Some points:
[-1.2 1.2 0.1 1.2 -2.0 0.0 0.1 -0.6 -2.1 1.9 -1.3 0.3 1.1 -0.4 1.6 -1.2 1.1 1.3 0.6 -1.6 -1.1 0.3 -0.2 1.1]
[-0.2 2.1 0.5 -1.4 -0.5 0.6 -1.6 -0.6 -0.1 0.6 -1.9 -1.3 -0.7 -1.2 -1.4 1.9 -1.1 0.6 1.7 2.2 -0.5 0.1 1.4 1.8]
[0.0 -1.1 1.3 -1.5 1.9 0.9 -1.7 -0.6 -0.5 1.7 0.0 -0.9 0.9 0.4 -1.5 0.0 1.5 0.0 -2.1 -0.7 -1.2 -0.6 1.2 0.5]
[2.8 0.2 0.3 -1.1 0.2 0.8 -0.1 -0.9 0.1 -0.8 0.6 -0.2 -1.1 1.3 0.7 -0.7 0.2 -0.4 -0.6 -0.4 -1.1 0.1 -0.1 1.3]
[-0.5 -0.1 1.2 -1.1 0.5 1.1 0.3 1.0 -0.6 0.7 0.0 -0.7 0.0 -2.2 1.4 -1.3 -0.1 -3.0 0.0 0.3 0.3 -0.2 -0.5 -1.3]
[0.6 -1.6 -0.1 -1.4 -0.5 0.4 0.0 1.8 -0.8 1.0 -2.3 0.7 -0.5 0.3 0.0 -0.3 -0.7 -0.5 0.6 -0.8 1.3 -0.7 0.0 0.1]
[-0.5 0.9 -0.5 -0.3 -0.7 -0.3 -1.0 2.4 0.0 -1.0 -0.1 1.4 -0.4 -0.3 -0.1 0.5 0.4 0.5 -0.1 0.0 0.5 -1.0 0.3 0.1]
[1.7 -0.7 -0.1 0.4 0.8 -0.5 0.3 0.6 0.2 0.4 0.1 2.4 -0.3 -3.2 0.3 2.3 -0.1 0.5 -1.5 0.3 -1.4 0.1 0.5 -0.3]
[0.1 0.2 0.9 1.1 0.6 -3.0 0.4 0.0 -1.7 -0.7 -3.1 -1.5 -1.8 1.1 0.7 1.7 1.3 0.4 -0.2 -0.1 0.8 1.4 -0.9 -1.0]
[0.1 1.0 0.1 1.0 -0.5 0.0 -1.4 -0.4 -0.4 1.1 0.6 0.7 0.4 2.1 -0.2 0.1 1.7 -0.9 -0.1 1.0 -0.5 -2.1 -0.6 -1.7]
[1.6 0.2 -1.2 0.4 0.3 -0.4 -0.2 -0.4 -1.6 -0.8 -0.1 1.9 0.7 0.1 0.3 1.0 0.6 -1.1 0.9 0.3 -1.0 -0.8 0.9 0.1]
[0.7 -0.4 -2.3 -0.8 -2.7 0.4 -0.6 -0.5 -0.5 -0.5 -0.1 -1.2 0.6 -0.9 -1.3 -0.2 -0.3 -0.1 -1.1 -1.4 -0.5 0.9 0.1 -1.1]
[0.0 -0.6 -0.6 0.4 0.0 0.1 1.4 1.2 1.3 -0.4 0.2 -0.1 1.1 -0.1 -0.6 0.8 1.4 -0.5 1.4 -0.8 0.0 0.3 -0.9 -0.9]
[-1.9 -0.7 1.5 0.6 0.1 -0.6 1.1 -0.9 -0.3 -0.3 0.8 2.9 0.0 -0.1 -0.4 0.4 -0.7 -0.5 0.2 -0.4 0.3 0.1 0.3 0.7]
[-0.5 0.9 1.4 -0.2 -0.8 1.1 2.8 -1.0 1.4 -0.5 -1.1 0.8 -0.6 0.8 -1.0 0.7 0.4 0.6 -0.3 -0.6 0.3 -0.3 1.0 -0.1]
[-0.3 0.6 0.8 -0.2 -0.1 0.5 1.2 0.2 0.9 1.1 1.5 -0.7 -0.4 0.3 0.6 2.1 0.2 0.4 0.6 0.5 0.6 1.6 -0.5 0.8]
[0.9 2.7 1.1 0.0 -0.6 -1.4 0.7 -0.3 2.0 -0.4 -0.6 0.5 -0.8 -1.3 -2.6 -2.5 1.1 0.3 0.5 -1.0 -1.1 -1.2 -0.3 -0.7]
[1.3 0.6 -1.5 0.2 0.2 -0.4 0.9 -0.3 -0.5 -0.5 1.6 -0.1 -0.3 0.0 0.1 0.0 0.1 0.3 -0.2 1.0 0.3 0.1 -0.6 0.8]
[-0.9 -1.3 -0.7 1.6 1.4 0.3 -0.2 -0.5 0.1 -0.7 -0.6 -0.2 0.1 0.8 -0.3 -1.4 -0.7 1.3 -0.7 1.1 0.8 -2.7 -0.2 1.3]
[-0.6 -1.7 -0.4 -0.1 -0.8 -0.1 0.2 0.7 1.3 0.1 -0.5 0.0 -3.2 0.7 -0.1 -1.2 -1.0 -1.3 0.0 -0.1 -1.0 -0.6 -0.4 1.7]
[-0.9 -1.1 0.9 0.7 -1.3 -1.6 -0.4 -0.6 -0.6 -2.6 0.9 -0.2 0.4 0.3 0.3 0.2 -0.3 -0.9 0.4 0.2 0.6 0.4 1.7 0.2]
[0.7 0.3 0.1 1.4 2.5 2.1 -0.7 0.5 0.1 -0.5 0.4 -0.2 -0.1 -0.1 0.3 0.0 0.2 0.9 0.6 -3.5 1.1 1.2 1.3 0.3]
[0.6 -0.6 0.2 0.4 -0.8 1.2 0.0 -0.4 0.4 0.6 0.1 -0.3 -0.7 1.1 0.9 0.6 -1.6 0.3 0.7 0.3 -0.6 -0.5 -0.5 -2.9]
[-0.5 1.0 0.1 1.5 0.5 0.2 -1.9 1.2 -1.5 -0.6 0.2 0.0 -1.2 0.0 -0.7 -1.3 -1.5 -2.2 -0.8 -0.2 0.1 0.6 0.6 -0.2]
[0.4 -0.3 -0.9 1.5 -1.0 -0.7 0.0 1.8 1.5 0.8 1.0 -1.2 0.4 1.5 0.3 0.9 -2.2 0.2 -0.8 -0.5 -1.7 -1.0 0.4 0.3]
[0.6 0.0 0.2 -0.6 -0.2 0.6 -0.2 -1.4 0.2 -2.2 -0.2 -0.9 0.1 -0.2 -0.6 0.3 0.6 0.4 -2.7 1.6 -0.1 0.0 0.1 -1.4]
[-0.3 0.3 0.3 0.4 -0.8 -0.7 -1.1 0.2 1.5 0.8 0.3 1.4 0.7 -0.1 1.1 -0.3 0.8 -0.5 -1.6 0.9 -0.1 2.1 -1.8 1.2]
[-1.0 0.7 -0.6 -1.3 2.3 -1.1 -1.2 -0.3 0.4 -0.3 0.6 0.9 0.5 0.8 -0.6 -1.2 -2.2 1.0 1.6 0.7 -1.3 1.9 -0.2 -1.7]
[-0.3 -0.5 0.2 -1.2 0.2 -0.6 -0.3 -0.3 1.1 -0.4 1.1 -0.9 -0.7 -0.5 0.5 0.7 1.1 -1.5 1.8 0.3 0.1 -0.9 -0.4 0.4]
[0.9 -0.7 -1.7 0.6 2.0 -1.3 0.5 -0.7 1.2 1.1 -0.8 -1.2 0.1 -1.5 0.8 -0.8 -0.2 -0.1 0.1 0.1 0.8 -0.7 -0.6 0.4]
[-1.3 -0.7 -1.9 -1.5 0.3 0.2 0.0 0.7 0.5 0.3 0.0 0.5 0.5 1.5 -1.1 0.7 2.5 -0.3 0.4 0.1 0.6 0.7 0.8 -0.1]
[0.5 -0.9 0.0 -1.2 0.4 -0.7 0.2 -0.5 1.0 0.3 -1.1 0.6 1.1 1.4 0.5 -1.6 -1.4 0.9 1.1 0.2 -1.9 1.1 -0.2 -0.9]
[-0.2 0.1 0.8 -0.5 -0.9 1.2 0.2 -1.7 -0.9 0.5 1.2 0.4 -0.3 -0.2 -0.8 -0.1 -0.6 0.5 0.5 -0.4 0.9 -0.7 -0.5 -0.1]
[-1.7 0.4 -1.1 -0.7 0.6 0.5 0.6 0.3 -0.3 1.7 0.2 0.4 -1.3 -1.0 1.0 -0.4 -0.7 1.6 -0.5 0.5 1.1 -1.3 -0.4 -1.1]
[-2.6 1.0 -1.1 -0.8 0.2 -1.2 0.7 -1.8 0.6 -0.2 -0.1 -1.2 0.5 -0.5 -0.8 0.9 -1.0 -1.3 -1.9 -2.1 -0.4 -0.3 0.6 -0.2]
[0.1 0.6 0.6 0.8 -0.1 0.9 0.1 0.8 0.1 1.1 0.0 -0.5 -0.1 0.6 -0.9 -1.0 -0.5 -0.3 -1.1 2.3 1.2 2.1 -0.2 -0.2]
[-0.7 1.0 1.0 -1.1 0.1 -0.3 -1.2 1.4 0.4 -1.6 1.4 -0.6 -0.7 0.0 2.6 -0.3 1.3 1.7 -0.3 -0.2 -0.2 -1.2 0.2 0.0]
[-0.6 -0.2 -0.3 -0.4 0.7 0.1 3.2 1.5 -3.4 -0.2 1.0 -0.7 -0.2 -0.1 -0.9 -1.1 0.1 0.6 -0.4 1.1 -2.3 0.1 -0.4 -0.1]
[0.1 -1.7 1.2 1.0 -0.8 -1.4 -0.4 -1.1 -0.6 1.2 1.6 -0.9 0.2 -1.5 -0.3 -0.6 0.3 0.4 1.4 0.2 -0.1 -0.2 1.2 0.3]
[-0.1 -1.0 1.6 0.3 0.1 0.3 -0.9 0.9 -0.4 -1.5 -0.5 0.1 1.4 -0.7 -2.1 0.8 -0.7 0.8 0.3 -0.5 -0.1 -0.7 -3.8 0.5]
[1.2 1.8 -1.1 -0.1 0.0 -0.9 -0.1 0.9 -0.2 0.5 1.1 0.0 0.0 0.3 -1.5 -0.3 0.4 -0.3 0.3 0.1 2.3 -0.2 -0.5 0.9]
[0.2 -1.4 0.4 -1.0 -1.8 -0.6 0.0 -0.2 0.0 -0.6 0.6 0.0 0.8 -0.8 -0.3 -1.9 -0.3 1.8 -0.4 0.1 2.2 0.6 0.8 -0.2]
[0.3 0.5 -0.8 -1.3 0.0 0.0 -0.4 -2.0 -1.0 -0.5 0.2 0.7 -0.2 0.5 0.6 0.6 -0.8 -0.8 0.0 -1.2 1.1 0.2 -2.9 1.1]
[0.5 1.2 0.6 -0.4 0.4 0.2 1.8 1.1 0.2 -0.2 -1.1 -1.1 3.3 0.2 1.5 -0.3 -1.4 -1.5 0.2 0.8 0.6 -1.4 0.3 1.0]
[-0.3 -0.3 -0.4 1.4 0.2 0.7 0.5 -0.8 0.3 0.1 -1.6 0.8 0.0 0.1 0.1 -0.8 -0.2 -0.9 -0.1 1.0 1.4 -0.1 0.5 -1.2]
[-1.5 0.3 -1.8 1.3 -0.4 2.7 -0.4 -0.5 0.3 -1.5 -0.7 -0.6 -0.1 -1.3 0.3 -0.2 1.4 -0.1 1.5 1.0 -1.4 0.9 -0.5 1.3]
There is one direction along which these points spread out most. Take the direction at right angles to it along which they spread out most. Go by this last direction. Where along it does each point below lie, from 0 to 99? The average is 50, and the first point in the table lies past the average. One standard deviation of the points above along it is 16.
[-1.2 1.2 0.1 1.2 -2.0 0.0 0.1 -0.6 -2.1 1.9 -1.3 0.3 1.1 -0.4 1.6 -1.2 1.1 1.3 0.6 -1.6 -1.1 0.3 -0.2 1.1] 61
[0.0 -0.6 -0.6 0.4 0.0 0.1 1.4 1.2 1.3 -0.4 0.2 -0.1 1.1 -0.1 -0.6 0.8 1.4 -0.5 1.4 -0.8 0.0 0.3 -0.9 -0.9] 62
[0.7 -0.4 -2.3 -0.8 -2.7 0.4 -0.6 -0.5 -0.5 -0.5 -0.1 -1.2 0.6 -0.9 -1.3 -0.2 -0.3 -0.1 -1.1 -1.4 -0.5 0.9 0.1 -1.1] 20
[0.1 -1.7 1.2 1.0 -0.8 -1.4 -0.4 -1.1 -0.6 1.2 1.6 -0.9 0.2 -1.5 -0.3 -0.6 0.3 0.4 1.4 0.2 -0.1 -0.2 1.2 0.3] 41
[1.6 0.2 -1.2 0.4 0.3 -0.4 -0.2 -0.4 -1.6 -0.8 -0.1 1.9 0.7 0.1 0.3 1.0 0.6 -1.1 0.9 0.3 -1.0 -0.8 0.9 0.1] 63
[0.2 -1.4 0.4 -1.0 -1.8 -0.6 0.0 -0.2 0.0 -0.6 0.6 0.0 0.8 -0.8 -0.3 -1.9 -0.3 1.8 -0.4 0.1 2.2 0.6 0.8 -0.2] 27
[-0.6 -1.7 -0.4 -0.1 -0.8 -0.1 0.2 0.7 1.3 0.1 -0.5 0.0 -3.2 0.7 -0.1 -1.2 -1.0 -1.3 0.0 -0.1 -1.0 -0.6 -0.4 1.7] 52
[0.9 2.7 1.1 0.0 -0.6 -1.4 0.7 -0.3 2.0 -0.4 -0.6 0.5 -0.8 -1.3 -2.6 -2.5 1.1 0.3 0.5 -1.0 -1.1 -1.2 -0.3 -0.7] 15
[0.6 -1.6 -0.1 -1.4 -0.5 0.4 0.0 1.8 -0.8 1.0 -2.3 0.7 -0.5 0.3 0.0 -0.3 -0.7 -0.5 0.6 -0.8 1.3 -0.7 0.0 0.1] 66
[1.2 1.8 -1.1 -0.1 0.0 -0.9 -0.1 0.9 -0.2 0.5 1.1 0.0 0.0 0.3 -1.5 -0.3 0.4 -0.3 0.3 0.1 2.3 -0.2 -0.5 0.9] 64
[-0.6 -0.2 -0.3 -0.4 0.7 0.1 3.2 1.5 -3.4 -0.2 1.0 -0.7 -0.2 -0.1 -0.9 -1.1 0.1 0.6 -0.4 1.1 -2.3 0.1 -0.4 -0.1] 45
[0.7 0.3 0.1 1.4 2.5 2.1 -0.7 0.5 0.1 -0.5 0.4 -0.2 -0.1 -0.1 0.3 0.0 0.2 0.9 0.6 -3.5 1.1 1.2 1.3 0.3] 62
[-1.0 0.7 -0.6 -1.3 2.3 -1.1 -1.2 -0.3 0.4 -0.3 0.6 0.9 0.5 0.8 -0.6 -1.2 -2.2 1.0 1.6 0.7 -1.3 1.9 -0.2 -1.7] 16
[0.6 -0.6 0.2 0.4 -0.8 1.2 0.0 -0.4 0.4 0.6 0.1 -0.3 -0.7 1.1 0.9 0.6 -1.6 0.3 0.7 0.3 -0.6 -0.5 -0.5 -2.9] 39
